Each row is a point on one shape in 15 dimensions made of curled strands that fork but never close a loop.
pag: [-29 -15  10  -9 -13  -4   0   2 -18 -16  -1  -7 -25 -39   0]
visid: [  1 -12   8  -1   8  11   4 -10   3  -7  11  22 -11  -8  -8]
fitag: [-29 -19   1  -8  -8   5  -3   0  -5 -13  -5   2 -17 -25   4]
Liko: [  0  -7   4   4   1   5   6  -8   2  -8  19  11 -11  -8   1]
Gubon: [28  8 -6  9 17 20  2  2  5 21  6  2  0 19  9]
fopin: [ 10 -18   0  -2   8  -5  23 -22   1 -10   8  -3  11  -5 -38]
nuge: [-30 -19   3  -8  -9   3  -3   1  -9 -14  -4   0 -19 -27   3]
bav: [-16  22  16   8 -10 -17   6  27  21  -1 -26   9  16   7  -6]
sozop: [27  5 -4  6 19 19  8  3  4 26  2  1  2 20 13]
rako: [-10  17  11  10  -1 -12  11  20  21  -1 -19  13  21   8 -16]
sali: [ -9 -12 -15 -14  -2  11 -17  -5  19   2  -9  12   9  22  15]
Gapo: [-21 -17  -9 -14  -3  14 -13  -3  19  -2 -12  11   5  10  13]
zorid: [  4  -3 -25 -12  -3   1 -20  -8   5   2  -2   6  11  21  12]
Buv: [-9 -1 -2 -7  4 23 -7  0 19 18 -2  7  9 21 17]
sol: [ -1  -8  10   5  -8 -15  -1  12   7 -11 -23 -14   7   0 -28]
mafe: [ 14   7 -13  -2   2 -18 -20   0 -18  14   1 -10  19  -7 -11]
febe: [ 11  -8   5   3 -35   6   1  -1 -13 -30  -8  -2 -14  -7   3]
lin: [-10  11  14   8  -9 -16   4  22  17  -7 -25   1  13   4 -13]
zesid: [ -7  11   6   4   9   2  13  -1 -12  14   4 -23  -1   8  11]
zabo: [-31  -1  16   0  -6 -18  11  -6   0  11  19 -23 -10  -2   0]
por: [ -8   4  -4   5  -3 -11  -6   7  -5 -18  28   0 -19 -16  14]
Vok: [ 2  1  1 -7  9 21 -4  1 13 20  4  6  6 22 14]
val: [ 22  23  -1   1   1  10   0  -6   2 -24  21  -1 -11 -12 -11]
vevan: [ 16   6 -23  -8   2 -12 -22  -2 -14   9   1  -9  20   2  -7]
Lelip: [-13  10   9   4   5  -3  12  -2 -10  13   7 -24  -2   7   7]
Zoguf: [-29 -19   2  -8  -8   4  -3   0  -7 -13  -4   2 -17 -25   3]
Toteb: [ 12  10  -1   5  18  11  10   3  -9  20   1 -12   0  12  16]
sib: [ 18  -7   2   4 -23  12   3  -1  -8 -10 -10  -4 -10   8  12]
Vot: [-22   7  13   2   0 -10  12  -5  -5  12  13 -25  -5   4   2]
fero: [-22   1  11  -6 -14 -25   2   8   5   0  -4  -9  10  -4  -1]
lunot: [26 16 -7  6  9 17 -2 -3  3 -9 17 -1 -7  3 -4]
nuvo: [ 15 -10   4   6 -36  11   1  -2 -11 -23 -13  -3 -15   1   9]
noz: [ 10   9  -4   6  -1 -25 -16   1 -20  17   2  -7  13 -12 -11]
sek: [20  8 -3  6 21 15  9  3 -3 25  1 -5  1 16 16]
sisot: [ 23  20  -4   2   4  13  -1  -6   2 -20  20  -2 -10  -7  -9]
Zev: [-29 -19   0  -8  -8   6  -4   0  -3 -12  -5   4 -15 -21   5]
Duk: [  3  -4   2   9  -8   0   4  -5   3 -12  27  10 -10  -4  11]
tup: [ 12 -11   5   8 -41  10  -1  -3 -11 -33 -13  -3 -16  -8   3]
Kibu: [-29 -20  -1  -8  -8   7  -4  -1  -2 -12  -6   5 -13 -19   6]
riru: [-12   1  -7   4  39   6  -5  -8  18 -11 -10   7 -20 -29 -24]
mupab: [ 11   3 -28 -11  -1  -5 -22  -6  -4   3   0  -1  15  15   5]
viloz: [-14 -13 -11 -11   1  17 -15  -1  23   5 -13  11  11  19  15]
pomu: [-25   5  14   2  -2 -12  12  -5  -4  13  15 -25  -7   3   1]
keb: [-24 -19  -7 -13  -5  13  -9  -3  13  -5 -11  10  -1   0  10]
zimo: [  1  -6  11   1   3   0   1 -11   0  -5   6  23  -1  -5  -5]
kunor: [ 14   5 -28 -10   1  -8 -22  -5  -9   5   1  -5  18  10   0]
sud: [28 11 -7  9 13 20 -2 -1  5  8 12  1 -3 13  2]
tivu: [  8   0 -27 -11  -2  -2 -21  -7   1   2   0   3  13  19   9]
duvo: [ -1  -8   5   2   4   7   5  -8   2  -7  16  15 -12  -9  -2]
vud: [  2  -2  10   2   0 -10  -1 -11  -3  -2   4  19   6  -5  -5]
sogo: [-23 -18  -8 -14  -4  14 -11  -3  16  -4 -11  11   2   5  11]
mas: [-15 -14 -11 -14   0  16 -17  -3  23   2 -13  12  10  20  15]
Pil: [27 12 -7  8 12 19 -2 -2  4  2 13  0 -5 10  0]
nuze: [21  3 -3  1 19 18  4  2  6 25  4  3  2 21 13]
rigig: [  7  -1 -27 -11  -3  -2 -21  -7   2   2  -1   4  13  19  10]
fitet: [20  7 -3  6 21 15  9  3 -2 24  1 -5  1 16 15]
buk: [28  6 -4  6 21 19  8  3  5 27  2  1  2 21 13]
mevek: [-26  -3  11  -7 -12 -24   3   1   4   0   3 -14   6  -7   4]
Pupem: [-10   0  -6   3  37   7  -5  -8  17 -10  -8   7 -19 -27 -24]
gumep: [-29 -16   9  -9 -12  -3  -1   2 -17 -16  -1  -6 -25 -37   0]
pebaz: [ 19  -6   2   4 -22  12   4  -1  -8  -9 -10  -4 -10   8  13]
sero: [ 20  -6   2   4 -18  13   5   0  -8  -5  -9  -4  -9  10  13]
taser: [  1 -10  10  -1   6   7   3 -10   2  -6   8  24  -8  -5  -8]
Mok: [ 13   7  -9   1   1 -20 -19   1 -19  16   1  -9  17 -10 -12]
Gaka: [-12   1  -7   3  39   6  -5  -8  18 -10 -10   7 -19 -29 -24]
Fome: [ -5   1  -4   7  -6  -8  -6   4  -5 -19  31   7 -19 -13  13]
tuf: [ -7  13  10  11   2 -11  13  16  20  -1 -17  13  22   8 -21]
kan: [-29 -19   0  -8  -7   6  -3   0  -4 -12  -5   4 -15 -22   5]
Ref: [  2   4   6 -14  -9 -20   7   3 -21  -6  11   3  -2 -10   4]
suk: [21  7 -3  6 21 15  9  3 -2 25  1 -4  1 17 15]
vefeg: [  9  -4   4  -2 -26  -1   3   1 -16 -23  -2  -1 -11  -8   3]
Barag: [ 15   5 -27  -9   1  -9 -22  -4 -11   6   1  -7  19   8  -2]
vugub: [  5  11   2   8  -3 -28  -7  -6 -17  11   5   2   8 -12  -9]
dol: [23 -2  0  4 -6 14  6  1 -4  6 -5 -3 -5 14 14]
noti: [19  8 -3  5 20 14  9  3 -4 23  1 -6  0 15 16]
sodav: [-10   9  -4   1   0 -17  -5   9  -2 -15  26 -10 -16 -17  17]
tek: [25  6 -4  6 22 18  8  3  2 26  2 -1  1 19 14]
vevok: [27  2 -3  6 12 18  7  2  1 20  0 -1  0 18 14]
dos: [-27 -20  -6 -11  -6  11  -7  -2   9  -7  -9   9  -5  -6   9]
dofes: [  3   1   9   3  -1 -14  -2 -11  -6   1   3  16   9  -6  -6]
sobu: [ -8  11   7   4   8   0  13  -1 -11  14   5 -23  -1   8  10]
taki: [24  7 -4  6 22 17  8  3  1 26  2 -2  1 18 15]
giki: [  1  -5 -23 -12  -3   3 -19  -7   9   2  -4   9  10  22  13]
zekug: [ -5   0  -4   7  -7  -7  -5   4  -5 -19  31   8 -19 -12  13]
turo: [ -1   3   6  11   9  -8  19   4  14  -3 -10  11  24   8 -32]
kaz: [  5 -10   3   6  10  -8  24 -11   6  -7  -2   3  20   2 -39]
zit: [ -4  -2  12   6  -9 -15   1  16  10 -10 -24  -9   9   1 -23]
Baviz: [27 12 -7  8 12 20 -2 -1  4  4 13  0 -5 11  0]
Div: [-15  21  15   8 -11 -18   5  27  20  -1 -25   8  16   7  -6]
nafaf: [  7 -13   3   4  10  -7  24 -15   4  -8   1   0  17   0 -39]
rabo: [16  2 -2 -2 16 18  1  2  7 23  5  4  3 21 13]
dar: [-29 -18   3  -8  -8   3  -2   0  -9 -14  -3   0 -19 -28   2]
suruv: [-17   9  10   4   3  -5  13  -3  -8  12   9 -25  -3   6   5]
nide: [ -4  -2  11   6  -9 -16   1  15  10 -10 -24  -9   9   1 -23]
pifim: [28 10 -7  9 13 20 -2  0  5 10 11  1 -3 14  3]
Danuz: [  4  11   1   5  15   7  11   2 -12  17   2 -17   0  10  15]
zatup: [27  3 -3  6 14 18  7  2  2 22  0  0  0 19 14]
difu: [24 -1 -1  5 -2 15  6  1 -3  9 -4 -3 -4 15 14]
mifuz: [  1  -8  11   0   4   4   2 -10   1  -6   7  23  -4  -5  -6]
Taga: [22 -3  0  4 -7 15  6  1 -5  5 -6 -3 -6 13 14]
Pesif: [  6  11   3   8  -3 -27  -6  -7 -16  10   5   3   8 -12  -9]
kab: [  1   5   6 -15  -9 -20   7   2 -21  -6  11   3  -2 -10   4]
Muvu: [  1 -11   8  -1   9  12   3 -10   3  -7  10  22 -12  -8  -9]
bave: [-12  15  15   8  -9 -16   4  24  19  -5 -26   4  14   6 -11]
zif: [  5  14   1  10  -3 -31 -10  -3 -22  13   6  -2   6 -13 -10]
kebu: [-29 -15  10  -9 -12  -4   0   2 -18 -16  -1  -7 -26 -38  -1]
biv: [-29 -15  10  -9 -12  -3  -1   2 -17 -16   0  -7 -25 -38   0]
feku: [-13 -10 -10  -9   1  18 -13   0  22   8 -12  10  11  19  16]
refu: [-18   7  12  -3 -14 -25   1  14   8   1 -11  -4  12   0  -5]
fizit: [-24  -1  11  -7 -14 -25   2   4   4   0  -1 -11   9  -6   2]
gade: [  6 -11   3   5  10  -7  24 -12   6  -8  -1   2  19   2 -39]
vilu: [  5   9   4   7  -3 -24  -5  -8 -13   8   4   6   9 -10  -9]
Rakiv: [-18   8  13  -2 -14 -24   1  15   8   1 -12  -3  13   1  -6]
zama: [-11  19  13  10  -4 -14   9  23  22  -2 -22  12  19   8 -12]
tava: [-20   8  12   3   1  -8  12  -3  -7  13  11 -25  -4   5   4]
Vena: [-29 -18   3  -8  -9   3  -2   1  -9 -14  -3   0 -19 -27   3]
dumad: [ 21  24   0   0  -1   9  -1  -7   1 -26  22  -1 -12 -14 -12]
Rima: [-13  17  15   8  -9 -17   5  25  19  -5 -26   6  15   6 -10]
sem: [ 16   6 -20  -7   2 -13 -21  -1 -16  10   1 -10  20   0  -8]
zani: [  9 -17   1   0   9  -6  24 -20   2  -9   6  -3  13  -4 -38]
fozel: [ 15   6 -24  -8   2 -11 -22  -3 -13   8   1  -8  20   4  -5]
Femer: [  9  -6   4  -1 -28   1   2   0 -15 -25  -4  -1 -12  -8   3]

Start at the first point of each line and follow the strands to each of the others. Where do the paths split? Write each fork as brackets around the two groups it separates, the group with the point that comes earlier in the line first. The first line is answered.
sogo fopin val sol pag
(((fopin sol) val) pag)
kan Rima Femer kunor biv
(((Rima Femer) kunor) biv)
Rakiv fitag sisot giki turo
(((fitag giki) sisot) turo)
pomu Pil kunor nide kan
((Pil (kunor kan)) nide)
fizit sisot nuge zorid bave
((sisot (nuge zorid)) bave)
Rakiv zorid lin Baviz kan
(((zorid kan) Baviz) lin)
Vena kebu Div tup vevan
(kebu ((Div tup) vevan))
Vena fozel biv Lelip Pil
((fozel (Lelip Pil)) biv)
Zoguf sisot giki refu kebu
(((sisot refu) giki) kebu)
sobu Baviz sogo tuf sol zorid
((Baviz (sogo zorid)) (tuf sol))
Zev biv zorid val nuvo
(biv (zorid (val nuvo)))
nuvo riru nide tup Liko
(((riru Liko) nide) tup)
zorid sol Pil fitag zani
(((sol zani) Pil) fitag)
kan Fome Taga pag Gaka
(((Fome Gaka) Taga) pag)
Rakiv tivu sero nuge zama
(((tivu nuge) sero) zama)
suruv pifim nide tuf dol
((pifim dol) (nide tuf))
Zev Lelip kebu difu Pesif
(((Lelip difu) Pesif) kebu)
tek fitag zorid rako nide
((fitag zorid) (rako nide))
dos tava gumep febe kunor
(((tava febe) kunor) gumep)
nide Kibu rigig zani dol
(((Kibu rigig) dol) zani)
